In the data rows, 128 means zero.
Here are some points, each followed by its number:
(38, 112, 205, 217, 123, 13, 0, 146, 255, 196, 37, 0, 122, 211, 150,
 70, 129, 176, 104, 16, 123, 255, 228, 19, 0, 134, 255, 203, 80, 48,
 86, 128, 172, 255, 184, 34, 0, 133, 255, 228, 59, 6, 109, 216, 193,
 118, 110, 139) 0
(184, 136, 113, 142, 158, 175, 179, 143, 133, 139, 154, 153, 153, 144, 135,
 130, 138, 143, 147, 137, 134, 117, 115, 133, 143, 140, 110, 93, 118, 144,
 145, 93, 90, 28, 121, 148, 132, 101, 87, 109, 112, 117, 104, 112, 97,
 89, 108, 112) 1
(106, 173, 200, 150, 120, 144, 207, 136, 142, 176, 166, 127, 103, 153, 179,
 151, 118, 126, 134, 138, 129, 145, 136, 107, 106, 127, 149, 133, 127, 112,
 101, 19, 141, 226, 117, 54, 84, 147, 137, 90, 91, 113, 113, 82, 98,
 145, 125, 59) 2
(116, 161, 137, 91, 131, 195, 172, 60, 76, 211, 208, 88, 34, 133, 213,
 168, 89, 87, 118, 140, 167, 161, 105, 62, 119, 205, 157, 74, 81, 175,
 174, 25, 75, 151, 175, 126, 102, 120, 134, 116, 142, 171, 94, 42, 119,
 235, 174, 36) 3
(156, 201, 191, 127, 153, 222, 255, 129, 128, 210, 209, 132, 118, 191, 188,
 122, 115, 179, 176, 105, 108, 168, 156, 92, 103, 171, 159, 63, 65, 157,
 161, 0, 54, 121, 141, 82, 66, 108, 111, 59, 58, 115, 108, 43, 39,
 124, 109, 38) 4
(133, 142, 127, 124, 138, 150, 150, 115, 135, 147, 110, 111, 149, 178, 119,
 70, 119, 196, 166, 85, 91, 160, 164, 111, 93, 141, 162, 108, 85, 145,
 159, 43, 85, 147, 156, 127, 95, 134, 157, 123, 84, 115, 156, 141, 97,
 96, 127, 142) 5
(255, 136, 52, 109, 220, 255, 220, 106, 139, 164, 147, 157, 208, 200, 99,
 47, 147, 240, 201, 91, 71, 138, 156, 119, 142, 198, 127, 12, 30, 196,
 255, 51, 0, 0, 174, 200, 103, 41, 53, 87, 87, 107, 141, 118, 44,
 19, 78, 153) 6
(18, 140, 211, 126, 54, 76, 109, 109, 102, 147, 163, 92, 25, 85, 193,
 196, 102, 32, 78, 162, 184, 125, 110, 111, 113, 105, 136, 182, 182, 90,
 46, 95, 219, 255, 110, 57, 129, 195, 181, 143, 148, 154, 110, 87, 170,
 240, 186, 67) 7
(135, 98, 89, 115, 134, 129, 86, 104, 117, 121, 125, 122, 110, 109, 127,
 142, 133, 92, 105, 148, 156, 116, 98, 117, 141, 140, 116, 112, 125, 142,
 145, 193, 127, 86, 137, 161, 155, 104, 109, 149, 160, 134, 115, 135, 153,
 148, 131, 142) 8
(104, 106, 116, 132, 130, 98, 60, 115, 134, 131, 105, 106, 117, 122, 122,
 115, 123, 116, 105, 111, 132, 144, 133, 103, 107, 130, 144, 141, 127, 126,
 123, 140, 137, 167, 150, 138, 117, 127, 162, 161, 140, 110, 134, 160, 161,
 144, 132, 139) 9
(112, 136, 142, 124, 123, 137, 128, 106, 117, 172, 168, 111, 68, 111, 180,
 177, 109, 76, 103, 153, 179, 137, 107, 92, 133, 152, 134, 133, 130, 123,
 117, 125, 146, 176, 125, 110, 114, 120, 135, 135, 149, 141, 98, 90, 147,
 197, 155, 71) 10
(140, 144, 147, 151, 136, 129, 190, 183, 137, 105, 128, 172, 171, 112, 117,
 149, 156, 126, 138, 157, 137, 94, 122, 181, 164, 90, 81, 149, 171, 105,
 77, 164, 165, 106, 72, 107, 148, 132, 92, 94, 116, 115, 121, 119, 102,
 90, 95, 126) 11
(146, 182, 164, 129, 160, 204, 165, 73, 131, 255, 224, 68, 43, 167, 234,
 183, 107, 101, 116, 128, 180, 197, 127, 29, 88, 215, 197, 65, 46, 155,
 174, 0, 54, 152, 178, 91, 53, 90, 139, 121, 113, 113, 69, 28, 116,
 205, 138, 4) 12
(106, 144, 153, 126, 114, 124, 153, 135, 133, 124, 125, 124, 128, 144, 126,
 116, 117, 148, 138, 103, 104, 136, 157, 117, 104, 120, 140, 143, 124, 121,
 123, 68, 129, 190, 127, 109, 117, 137, 149, 126, 103, 130, 139, 137, 118,
 118, 127, 129) 13
(129, 86, 81, 123, 144, 111, 36, 105, 134, 103, 92, 114, 127, 116, 101,
 120, 137, 113, 101, 131, 140, 127, 118, 125, 143, 132, 133, 130, 134, 130,
 144, 240, 134, 98, 150, 164, 146, 109, 125, 162, 160, 121, 134, 158, 162,
 130, 137, 162) 14
(137, 141, 191, 246, 172, 49, 67, 255, 255, 103, 67, 186, 221, 126, 84,
 169, 193, 128, 97, 141, 151, 116, 133, 178, 107, 27, 100, 234, 195, 15,
 0, 193, 232, 132, 40, 76, 105, 101, 124, 139, 84, 17, 69, 186, 137,
 23, 37, 152) 15
(132, 135, 143, 132, 114, 125, 163, 157, 128, 108, 121, 151, 157, 125, 114,
 121, 138, 146, 137, 138, 116, 114, 138, 161, 134, 98, 104, 143, 150, 115,
 94, 148, 154, 108, 109, 108, 144, 141, 117, 115, 111, 119, 142, 134, 120,
 97, 119, 137) 16
(125, 140, 156, 173, 167, 115, 71, 125, 152, 185, 191, 125, 49, 81, 219,
 255, 144, 0, 44, 207, 243, 130, 60, 92, 145, 130, 129, 153, 146, 89,
 66, 143, 169, 141, 92, 116, 119, 93, 97, 158, 173, 100, 21, 60, 173,
 210, 133, 25) 17
(104, 116, 122, 119, 92, 90, 113, 151, 125, 65, 98, 149, 142, 93, 95,
 124, 134, 116, 115, 138, 117, 91, 120, 169, 146, 92, 100, 163, 179, 118,
 89, 201, 186, 136, 106, 128, 160, 154, 127, 136, 144, 141, 149, 165, 142,
 109, 136, 171) 18
(196, 140, 101, 122, 175, 196, 215, 121, 108, 127, 184, 177, 136, 106, 132,
 163, 135, 108, 129, 172, 154, 86, 80, 155, 192, 134, 83, 82, 129, 161,
 148, 96, 85, 0, 102, 175, 159, 88, 49, 88, 149, 153, 97, 81, 92,
 115, 107, 103) 19
(138, 129, 135, 165, 160, 131, 89, 125, 150, 172, 158, 121, 108, 125, 162,
 187, 143, 87, 102, 152, 182, 148, 109, 108, 131, 139, 136, 129, 124, 102,
 113, 123, 133, 91, 119, 123, 101, 93, 112, 154, 145, 93, 71, 97, 152,
 146, 111, 83) 20
New points follow, each followed by the numbers of its three nearest points above, smallest number first.
(169, 127, 133, 200, 205, 131, 35, 134, 196, 202, 157, 123, 102, 124, 187,
 228, 162, 55, 75, 169, 220, 157, 83, 94, 125, 134, 149, 141, 109, 80,
 92, 155, 135, 58, 108, 129, 90, 51, 96, 175, 143, 57, 25, 102, 162,
 142, 92, 57) 10 17 20
(134, 146, 150, 160, 170, 139, 69, 101, 178, 211, 139, 66, 109, 179, 170,
 126, 126, 155, 127, 90, 136, 203, 158, 55, 65, 172, 202, 107, 57, 118,
 149, 42, 94, 157, 177, 107, 46, 95, 165, 164, 96, 70, 99, 124, 135,
 138, 112, 76) 5 13 20
(146, 139, 143, 137, 134, 149, 197, 153, 135, 121, 151, 157, 137, 130, 132,
 142, 142, 125, 127, 145, 137, 113, 127, 141, 136, 122, 108, 120, 141, 123,
 106, 129, 129, 112, 101, 116, 137, 116, 104, 97, 124, 121, 116, 106, 113,
 113, 114, 112) 1 11 16
(10, 175, 253, 120, 35, 88, 224, 134, 97, 133, 160, 95, 76, 139, 182,
 133, 85, 112, 142, 111, 110, 156, 163, 124, 87, 103, 156, 181, 166, 107,
 63, 0, 201, 255, 118, 9, 100, 227, 204, 77, 81, 172, 156, 96, 110,
 197, 169, 66) 2 7 13
(139, 121, 92, 76, 113, 169, 176, 76, 58, 118, 160, 135, 89, 99, 143,
 139, 104, 99, 132, 146, 123, 103, 96, 134, 165, 159, 116, 72, 115, 175,
 184, 113, 91, 105, 148, 165, 160, 134, 101, 104, 162, 192, 142, 93, 120,
 177, 170, 112) 8 10 19
(148, 148, 113, 115, 149, 186, 154, 90, 119, 172, 174, 111, 102, 153, 159,
 127, 113, 144, 145, 128, 130, 148, 130, 98, 116, 172, 146, 81, 87, 153,
 185, 52, 66, 71, 164, 139, 111, 102, 124, 112, 124, 140, 109, 90, 103,
 154, 134, 91) 1 3 5
(138, 122, 121, 125, 136, 138, 117, 118, 132, 151, 128, 103, 128, 142, 137,
 121, 130, 148, 128, 110, 129, 154, 135, 98, 113, 156, 155, 110, 108, 143,
 162, 143, 106, 133, 148, 142, 111, 112, 141, 137, 125, 124, 130, 129, 136,
 128, 132, 120) 8 9 13
(128, 112, 112, 131, 142, 128, 60, 96, 131, 153, 140, 97, 85, 122, 149,
 140, 126, 108, 107, 124, 153, 158, 123, 83, 106, 159, 155, 122, 110, 125,
 151, 173, 118, 162, 157, 145, 104, 117, 143, 165, 147, 109, 101, 127, 164,
 169, 137, 113) 8 9 10
(56, 219, 255, 149, 66, 139, 255, 148, 129, 175, 189, 124, 104, 162, 194,
 136, 109, 143, 154, 111, 112, 157, 170, 118, 84, 112, 153, 153, 136, 111,
 60, 0, 160, 255, 101, 10, 66, 195, 161, 45, 53, 139, 142, 65, 77,
 151, 142, 41) 2 4 13
(131, 190, 197, 164, 165, 182, 198, 134, 177, 231, 176, 91, 120, 216, 193,
 114, 119, 185, 156, 79, 107, 219, 181, 55, 54, 174, 198, 106, 51, 124,
 146, 0, 68, 177, 154, 59, 22, 115, 162, 109, 42, 75, 95, 81, 81,
 121, 110, 51) 2 4 12
(169, 157, 131, 107, 143, 201, 252, 111, 104, 154, 190, 148, 126, 144, 163,
 140, 116, 134, 155, 148, 132, 115, 112, 124, 153, 159, 114, 79, 108, 151,
 154, 33, 83, 75, 126, 132, 121, 109, 88, 80, 123, 147, 110, 66, 76,
 129, 127, 83) 1 4 19
(101, 96, 76, 53, 68, 128, 127, 91, 81, 81, 79, 80, 159, 160, 63,
 0, 85, 220, 185, 40, 19, 148, 191, 121, 90, 149, 162, 85, 102, 189,
 217, 108, 78, 200, 189, 165, 145, 181, 186, 128, 100, 185, 249, 192, 104,
 107, 176, 225) 5 9 13
(220, 98, 53, 117, 201, 173, 95, 118, 141, 137, 124, 147, 164, 135, 101,
 128, 146, 141, 132, 134, 134, 122, 97, 127, 154, 150, 121, 79, 87, 151,
 197, 193, 55, 0, 146, 204, 138, 59, 74, 146, 154, 111, 99, 135, 132,
 82, 107, 158) 1 8 14
(142, 122, 105, 94, 115, 130, 161, 129, 124, 88, 86, 129, 199, 176, 73,
 14, 118, 225, 186, 66, 36, 138, 186, 143, 111, 137, 143, 107, 102, 162,
 178, 132, 91, 121, 153, 149, 120, 153, 157, 115, 92, 139, 202, 185, 96,
 64, 120, 205) 5 13 16
(163, 150, 185, 235, 199, 110, 47, 187, 244, 177, 119, 131, 155, 142, 153,
 187, 179, 116, 89, 149, 189, 154, 124, 113, 105, 96, 145, 183, 125, 58,
 59, 169, 149, 87, 86, 94, 72, 72, 110, 152, 106, 8, 38, 134, 143,
 78, 58, 86) 11 15 20
(147, 95, 90, 146, 162, 111, 56, 107, 123, 134, 140, 136, 86, 68, 150,
 218, 138, 25, 57, 182, 204, 109, 57, 127, 174, 126, 114, 144, 144, 116,
 111, 255, 153, 63, 112, 169, 160, 89, 92, 178, 204, 120, 62, 117, 181,
 181, 127, 96) 8 14 20
(121, 70, 32, 64, 98, 89, 44, 94, 81, 46, 73, 131, 136, 82, 55,
 83, 125, 116, 130, 125, 110, 78, 109, 164, 163, 112, 94, 125, 158, 155,
 166, 255, 144, 108, 138, 209, 202, 153, 119, 156, 181, 189, 191, 189, 160,
 125, 153, 212) 8 14 18
(34, 89, 159, 158, 75, 16, 0, 144, 139, 90, 69, 103, 91, 85, 124,
 154, 131, 61, 72, 129, 154, 132, 117, 135, 112, 72, 143, 221, 190, 70,
 49, 255, 238, 255, 105, 84, 133, 176, 188, 188, 149, 117, 137, 180, 200,
 173, 142, 155) 7 9 18
(206, 101, 66, 144, 196, 144, 44, 124, 155, 142, 133, 145, 138, 104, 128,
 172, 153, 93, 96, 171, 184, 109, 80, 132, 175, 139, 107, 100, 108, 131,
 159, 206, 97, 0, 126, 200, 147, 56, 69, 172, 186, 98, 67, 120, 163,
 113, 101, 125) 8 14 20
(136, 117, 145, 156, 132, 99, 89, 164, 169, 113, 95, 138, 155, 131, 117,
 125, 142, 135, 114, 117, 135, 135, 130, 142, 111, 99, 132, 150, 138, 108,
 94, 152, 144, 114, 106, 122, 125, 127, 138, 140, 115, 102, 125, 150, 143,
 103, 103, 145) 9 16 18
(154, 133, 121, 119, 141, 157, 151, 136, 138, 136, 116, 126, 171, 174, 101,
 81, 130, 186, 171, 98, 86, 141, 168, 125, 106, 140, 142, 110, 99, 142,
 152, 83, 84, 83, 146, 125, 115, 113, 128, 107, 99, 116, 155, 133, 91,
 69, 106, 158) 1 5 13
(187, 105, 65, 106, 165, 166, 145, 114, 88, 118, 152, 162, 107, 79, 119,
 185, 132, 71, 98, 189, 177, 71, 61, 154, 207, 135, 80, 94, 136, 141,
 148, 196, 109, 0, 118, 197, 177, 94, 53, 125, 189, 160, 89, 97, 143,
 145, 135, 120) 1 8 19
(129, 115, 107, 123, 136, 117, 94, 116, 136, 128, 118, 118, 139, 141, 119,
 108, 135, 137, 129, 120, 130, 144, 128, 114, 116, 139, 141, 125, 123, 133,
 145, 167, 125, 110, 141, 138, 119, 120, 138, 140, 129, 117, 136, 146, 133,
 128, 129, 149) 8 9 14
(184, 109, 89, 154, 177, 147, 84, 131, 141, 144, 147, 156, 114, 89, 145,
 188, 148, 73, 92, 184, 192, 103, 71, 124, 167, 135, 104, 120, 136, 111,
 125, 196, 122, 0, 112, 163, 152, 78, 81, 157, 182, 108, 72, 114, 160,
 140, 110, 109) 8 14 20
(95, 103, 84, 71, 78, 114, 106, 101, 75, 85, 104, 113, 131, 127, 92,
 60, 107, 168, 152, 97, 74, 118, 150, 140, 130, 136, 135, 116, 120, 161,
 164, 172, 125, 188, 167, 158, 154, 179, 160, 131, 141, 191, 207, 169, 133,
 143, 167, 190) 9 13 18
(101, 112, 141, 139, 109, 85, 91, 149, 135, 85, 98, 147, 145, 109, 101,
 139, 133, 116, 108, 140, 129, 96, 126, 158, 137, 97, 105, 168, 174, 99,
 79, 181, 178, 162, 107, 121, 152, 155, 127, 134, 144, 130, 143, 158, 146,
 117, 126, 162) 9 16 18
